128 stands for zero in the data rows.
What is the hidden score of each row? Scores go from 0 to 20, and 10 is about the middle. The score is a weighted sum of the row's numbers plus the product of two more (or one squared), each taken from its middle value.
[142 129 176 152 150 130 181 117 122 149 145 109 182 159 126  87]: 6
[177 199 124 176 169 171 110 143 148  78  96 171 115 116 124 130]: 11
[118 131  73 101 102 128  76 140 117 146  86 121  78  70 128 145]: 14
[123  96 104 131 143 136 138 105 136 122  90 130 117 122 140 104]: 7
[142 138 155 156 184 162 151 133 149 125 115 176 152 128 118  99]: 6
[136  91 114 146 149 148 149 118 149 127  88 122 119 127 122  83]: 5
[107 123 127 119 106 114 113 143  97 152 135  93 152 129 123 141]: 10
[117 161 102 119 109 142  87 146 139 135 118 132  76  77 125 171]: 13
[164 201 134 153 154 164 114 145 163  56 123 183 114 137 121 143]: 10
[155 135 132 142 155 164 125 122 179  82  97 194  93 113 137 118]: 8
[154 183 116 169 152 163  96 149 135 115  98 166 111  92 109 139]: 11
[123 146  90 170 147 125 104 133 110 109  84  55 154 136 126 148]: 2
[147 151 115 172 170 148 137 130 125  82 101 128 154 140 124 117]: 6
[113 113  75  64  95 133  75 123 136 140  90 134  35  53 132 174]: 13
[179 219 107 168 162 188  87 146 180  37 109 203  93  98 125 165]: 12
[136 100 147 134 156 164 152 116 139 170 104 196 118 105 126  83]: 9
[171 152 102 168 154 150 119 126 170  49  75 159  97 136 134 126]: 6
[104 145 102  87  98 105  95 131 116 152 144 122  89  94 138 192]: 14
[127 204 109 153 116 140  78 154 122 121 117 126 102 102 116 184]: 13
[125  79 178 116 134 104 184 123 112 139 173 101 177 177 128  99]: 6
[ 84  74  58  75  70  95  76 130 113 170 110  91  56  74 156 157]: 11
[100  79 137  82  82  84 158 108 115 135 168  94 145 162 136 133]: 11
[142 147 126 140 138 163 115 205 160 124 115 149 121 112 123 123]: 9
[150 128 228 180 171 138 188 139 100 134 178 110 211 199 114  82]: 3
[132 109 100 102 107 136  91 129 134 130 124 149  89  95 129 155]: 10
[124 193  87 144 114 128  71 166 109  87 131 126 102 113 119 191]: 11
[ 91 151 106  97  91 112  86 136 120 140 143 119 101 102 139 180]: 14
[129 112 109 114 119 123 113 126 124 130 121 120 113 128 128 151]: 8
[119 151 102 116 123 154  97 132 115 141 129 124  88 100 124 170]: 11
[135 102 162 139 158 116 181 121 127 125 146 126 175 168 125  91]: 6
[109 110  79 103  80 104 101 112 137 106 119 113  91 129 137 155]: 8
[ 97 107 110  86  84  97 106 122 118 157 141 117 102 115 131 162]: 12
[117  92 163 132 136  82 166 116 115 146 146 104 172 169 129  82]: 6
[121 106 144 144 148 123 161 112 114 140 124 119 155 178 129  91]: 4
[128 129 140 148 146 144 131 124 126 141 111 126 155 126 129  87]: 12
[132  79 141 104 141  99 194  93 144  77 160 131 170 218 129  93]: 6
[149 125 125 145 157 154 136 118 158  90  92 152 115 121 137 102]: 9
[145 124 180 108 124 118 185 117 141 112 200 156 176 167 117 120]: 15
[155 144 122 173 167 173 120 118 166  90  74 157 102  98 136 106]: 11
[ 99 166  88  94  65  83  80 164 107 112 151 101  88 112 142 197]: 15
[156 139 129 163 164 186 141 118 148  86 102 158 136 140 131  94]: 12
[106 110 137  89 104 102 129 127 100 175 163 110 150 122 134 134]: 11
[132 137 190 147 156 106 156 136 102 159 175 118 184 153 120 122]: 4
[145 108 130 127 127 145 136 114 147 111 105 143 119 137 123 111]: 9
[136  68 162 101 127  84 181 107 140 168 139 128 155 135 131  81]: 9
[158 165 169 159 170 174 124 143 178 129 153 202 135  92 112 120]: 9
[149 146 113 125 126 134 124 115 176  87 115 148 103 124 127 133]: 11
[125 126 158  98 119 102 147 121 124 130 176 127 143 154 122 134]: 12
[115 111 124 146 119 123 145 134 100 156 131 106 154 131 128 101]: 12
[150 195 125 157 156 180  82 166 144 124 120 178 120  76 114 137]: 14
[139 145 159 146 140 148 132 129 133 153 139 154 143 124 116 106]: 12
[134 164 191 131 124 114 141 133 113 131 175 141 173 148 127 133]: 9
[131  85 154 122 147 140 166 101 140 147 118 154 141 142 105  75]: 5
[114 183  82 145 109 111  77 158 108 108 106  99 121 108 128 176]: 12
[136 108 164 146 136 126 172 146 102 122 167  85 201 192 120 117]: 5
[103 120 111 107 118 115 115 138 100 168 136  85 124 110 129 149]: 9
[136 119 124 169 164 137 143 111 132  90 109 124 169 173 120 100]: 4
[128 134  86 113 115 145  94 124 139 123 106 129  78 130 126 158]: 8
[106 148 103 104  82  93  90 131  93 130 154  77 111 128 131 178]: 13
[109 127  78 125 111 129  91 148 104 170  95 105  96  75 129 150]: 12
[135 100 105 146 158 149 136 138 134 152  91 134 126 104 127  91]: 7
[149 129 154 166 169 137 168 128 128 105 122 126 182 182 122  89]: 4
[147  98 122 118 120 121 133 113 129 141 100 111 123 144 133 105]: 9
[117 167 105 141 104 116  89 156  94 109 144  69 150 129 114 176]: 12
[143  86 194 139 149 141 196 119 116 140 160 111 192 197 124  65]: 7
[130 137 114 121 125 111 122 135 129 109 130 129 117 140 132 138]: 9
[166 173 106 203 171 148 131 131 147  37  85 123 157 176 125 112]: 5
[112 151 115 103 109 111 105 119 128 123 152 113 130 129 127 158]: 15
[124 111 144 156 134 117 153 143 111 155 124  77 171 146 117  99]: 8
[124 115 108 130 143 140 121 105 145 114 137 120 101 117 125 127]: 7
[104  74 154  71  74  93 156 123 132 168 170 104 133 133 134 129]: 13
[171 176 127 182 172 181 117 145 154  89  84 156 116 115 125 123]: 10
[137 149 118 132 135 140 115 113 146 109 130 149 119 123 136 140]: 11
[123 110 111 121 119 108 128 108 155  80 148 156 105 149 126 143]: 1
[138 117  95 154 142 113 133 120 138  94  98 117 118 140 125 117]: 4
[144 110 194 150 146 141 166 151 113 172 166 137 166 114 115  89]: 13
[ 83  99 106  78  82 108 117 101 140 156 154 126  84 113 132 154]: 13
[ 97  55  99  98 102 116 113 128 120 175 105  92  88  89 133 120]: 7
[138 129 152 151 149 139 141 133 139 106 144 138 144 150 128 112]: 7
[103  79 116 125 114 115 136 116 122 157 128  99 128 118 130 111]: 8
[128 148 123 135 141 133 116 127 132 120 106 124 152 138 130 111]: 9
[132 111 136 112 122 144 141 112 141 157 124 156 120 103 128 106]: 14
[131 139 104 135 118 151 101 135 143 134  94 147  99  85 125 130]: 13
[130 147 108 127 135 134 106 134 129 114 133 141 102 103 124 154]: 10
[127 100  93  99 119 111 136  99 102  99 114 113  97 152 137 138]: 6
[123  73 170 117 132 113 194 107 122 142 141 107 179 178 139  96]: 2
[166 153 133 199 184 189 132 144 157  82  50 133 122 108 130  86]: 16
[129 125 173 101 106 120 124 140 110 170 171 134 134 129 132 122]: 14
[147  99 124 147 160 161 145 107 153 133  79 132 120 110 131  76]: 10
[103 119  92  99  85 121  89 138  74 168 122 104  82  79 124 166]: 14
[ 99  57 155  93  96  87 156 141 104 178 143 113 136 153 133 109]: 7
[100 141  82  89 108 119  97 120 141 109 116 135  77 111 136 167]: 12
[129  64 142 107 123 118 186 107 120 151 145 136 151 156 123  87]: 8
[ 95  91  72 121 102  88 120 137  94 135 105  47 115 136 146 136]: 7
[118  78 178  68  83  91 168 106 129 124 204 145 139 187 135 147]: 10
[115  93 152  78  84  94 152 112 123 153 183 127 133 141 134 129]: 14
[118 108 145  98 112 112 135 118 127 156 162 136 123 121 123 128]: 12
[127  65 145  90 131 107 192  91 147 111 148 147 144 196 144  90]: 5
[138 114 181 138 155 133 182 109 122 129 162 143 176 165 124  95]: 7
[118 162  95 128 101 127  66 179  96 133  95  79 101  80 110 186]: 13
[120 107 162 130 127 112 164 130 104 154 141  94 164 136 125  91]: 11
[121 139  93 139 117 133  95 194 121 127 111 101 112 115 126 151]: 8
[146  97 105 174 168 138 158 114 132 111  57  95 121 166 124  76]: 1
[ 98  80 145  58  84  79 162 102 102 142 188 112 139 149 143 143]: 12
[142 133 134 133 140 142 140 115 171  77 144 166 119 144 134 123]: 7
[145 193 123 150 146 160  92 141 155  83 128 152 103 116 120 159]: 11
[136 180 131 133 119 133 114 130 121 124 143 137 120 108 116 147]: 16
[160 180 122 154 168 171  92 114 163  80  95 193  97 105 130 122]: 10
[131 153 125 111 115 138 110 116 160  96 158 153 113 138 131 151]: 13
[ 98 139 130  99  86  96 109 131  99 146 172 112 130 125 128 165]: 15
[116 114 156  97 114 117 147  89 119 124 145 110 137 154 122 123]: 9
[164 138 106 152 148 164 128  98 187  49  85 181  90 121 140 128]: 8
[110 107 101 106 109 125 113 111 140 135 114 115  93 114 138 144]: 10
[133 124 135 155 150 144 143 106 130 148 116 137 149 130 128 100]: 9
[134  93  95 155 164 139 144 128 127 153  79 103 144 121 102  97]: 3
[145 167 172 135 148 152 126 137 126 153 150 151 141 103 121 122]: 12
[145 136 109 169 135 129 138 122 144  58 109 112 141 173 128 126]: 5
[126 140 159 130 131 109 159 113 125  79 175 108 181 180 124 134]: 11
[ 99 118 124  85 103 117 116 129  90 162 168  92 133 136 133 139]: 12
[135 171 101 167 153 118 120 142 132  69 114 125 136 162 129 147]: 7
[149 151 135 147 153 163 134 125 175  93 113 182 115 115 129 126]: 10
[ 83  53  88  97 106  99 123 150  88 194  96  74 112 104 140 110]: 8
[ 97 118 110  85  82  97  94 125 100 155 164 106 107 105 136 167]: 14
[103 165  93 128  99 104  85 157  95 127 127  81 129 119 130 172]: 11
[114 169 154 130 121 111 122 137  89 148 172 115 168 135 117 147]: 12
[153 101  89 177 180 134 163 112 155  51  54 124 133 161 141  85]: 1
[ 93 112  85 125 105 111  79 160  95 158  88  84 110  87 129 147]: 11
[142 204  99 173 139 135  99 140 133  80 109 141 117 130 120 158]: 11
[113 112 188 119 122 120 165  24 122 155 173 142 144 134 119 114]: 16
[112 108 121  98 115 116 119 121 139 155 144 111 110 107 126 138]: 11
[138  86 176 136 140 102 188 122 119 154 148 102 204 176 127  77]: 6
[106  98 141  34  78  97 124 106 141 170 185 155  76  99 140 177]: 18
[115  85 137 117 128  86 153 129  96 163 143  96 155 148 135 100]: 6
[ 89  87  87  51  76  93 116 115 103 160 157 125  82 113 138 160]: 13
[104 109  99 117 106  96 124 108 116 117 140  86 132 162 135 155]: 10
[140 159 143 146 152 144 125 121 140  92 137 156 146 143 131 127]: 9
[171 140 132 195 168 188 109 137 170 102  57 170  96  84 129  98]: 15
[138 114 149 124 138 130 148 102 135 134 148 138 148 145 123 110]: 10
[128  77 147 115 140 137 170 109 141 160 129 145 125 117 133  94]: 9
[136 135 170 129 138 132 152 130 133 133 155 139 177 136 118 101]: 13
[144 134 118 149 166 164 122 115 170  92  88 183 107 112 135 109]: 7
[134  72 176 136 151 156 182 117 140 171 138 162 144 116 127  81]: 9
[134 129 145 130 147 172 112 130 139 176 113 187  98  72 119 106]: 13
[130  90 182 129 141 119 181 136 106 161 159 118 170 141 122  86]: 9
[144  92 136 134 149 140 161 122 132 141 120 136 143 143 131  79]: 8
[ 95 150 119 127 119 114 119 157  95 143 130  90 151 124 121 146]: 9
[138  88 120 143 166 131 167 104 146 103  85 124 133 157 125  72]: 2
[166 171 114 131 137 150  88 129 142 109 119 147 101  95 114 146]: 13
[152 176 141 156 159 163 116 138 141  86 148 146 142 151 119 138]: 9
[132 146 118 102 130 132 111 110 149 115 134 144 111 146 128 152]: 11
[ 98  88  77  87  80 106  85 130 125 182 110  89  75  81 139 156]: 11
[114  52 133  77 113 101 173  92 127 172 130 123 126 147 137  91]: 8
[139 136 137 156 157 169 134 123 141 122 103 169 127 109 127  92]: 12
[133 147 157 131 146 152 138 140 126 152 145 137 140  99 123 129]: 11
[114 115  91 117 116 124 101 126 143 145 100 140  92  88 124 137]: 8
[153 129 123 185 178 165 151 126 139  84  84 130 153 162 129  79]: 6
[146 185 127 137 127 145  98 138 163  95 138 161 120 124 125 174]: 13
[115  86 140  79 112 114 150 115 118 165 138 112 135 127 137 110]: 10
[111 166  82 107  78 117  63 179 100 164 114 121  73  53 145 193]: 17
[121 183 142 123 128 155  92 147 103 136 152 136 124  96 117 159]: 14
[136 140 127 126 135 142 107 131 139 153 133 147 119 100 127 142]: 12
[150 132 144 114 136 107 154 126 129 118 165 124 152 164 133 137]: 9
[130 109 145  87 114 112 145  97 157 106 166 176 113 150 120 131]: 9
[135  86 155 114 132 117 176 100 135 108 152 123 144 172 132 106]: 7
[123 124 190 132 113 130 161 132  99 164 164 123 178 145 120 101]: 14
[154 141 168 163 153 151 161 134 134 108 134 204 170 154 123 101]: 9
[127 101 166 141 133 112 162 111 110 136 151  99 187 166 126 105]: 7
[147  56 191 117 112 121 169 103 116 149 160 129 167 159 115  82]: 12
[148 116 158 130 148 155 154 109 158 128 137 174 143 148 130  92]: 10
[147 125 116 118 134 114 136 113 151  65 126 149 115 158 132 144]: 7
[151 175 129 133 155 130 133 116 156  89 117 162 117 139 129 130]: 10
[ 85  89 103  69  78 100 124 119 113 180 137 105 116 101 145 130]: 15
[103 172 109 101  84 127  66 171 105 191 140 140  84  51 129 176]: 19
[107 132 159  91  96 106 147 112 109 114 195 169 149 157 127 141]: 15
[148 131  90 130 139 140 103 110 179 112  97 158  74  95 128 134]: 6
[140  97 116 136 157 178 149 122 159 152  89 164 111  92 128  69]: 11
[116 114 148  80 100 109 129 118 110 157 162 126 122 125 138 135]: 12
[108 149  88 131  98 114  77 160 121 141 108 103  95  92 131 164]: 11
[102  76 150 101  92  67 171 118  95 156 169  88 152 166 134 126]: 9
[169 168 123 165 163 174 123 130 174  58  93 184  94 108 137 123]: 11
[102 126  73 102  81  97  78 135 111 131 125  87  97 105 137 189]: 12
[124 150 111  91 102 117  99 117 159  87 144 182  90 118 137 183]: 13
[112 120 162 101 101  94 157 115  98 134 174 126 144 160 127 153]: 9
[138 127 116 107 131 149 106 125 155 130  92 164  71  88 136 136]: 11
[130 129 109 179 153 166 105 138 134 165  85 125 109  80 125 111]: 9
[111 132  87 138 111  97 115 135 109 120 125  76 134 148 130 139]: 9
[138 112 174 171 157 161 185 135 108 119 149  98 194 193 122  83]: 7
[140 139 145 160 159 157 126 150 129 161 112 121 118 112 122 120]: 7
[127 115 138 125 143 141 134 128 117 185 130 125 153 112 121 111]: 10
[137 185 141 223 150 139 115 145 119 133 118  99 175 129 108 123]: 10
[137 116 170 160 157 154 162 145 110 179 123 125 176 104 118  87]: 12
[139 104  96 167 129  88 146 112 116  84  97  40 157 194 131 110]: 3
[160 198 131 207 163 175  89 165 132 111  85 149 118  90 111 126]: 13
[132  87 197 110 141 143 172 117 136 178 151 172 149 113 122  81]: 12
[153 156 128 172 178 183 110 152 133 142  84 151 116  73 121 109]: 13
[141 187 131 163 140 173  99 147 130 139 109 152 126  85 114 133]: 16
[111 155  80 131  94 110  47 171 108 144  95  85  88  80 124 177]: 11
[105  88 115  65  96 118 122  98 140 146 167 141  92 121 140 145]: 12
[140 131 215 124 151 154 168 133 164 151 178 175 154 127 124 108]: 12
[172 162 117 190 180 180 126 119 168  67  65 170 120 123 130  93]: 10
[165 160 107 131 145 169 114 118 177  61  80 206  68  95 145 133]: 13
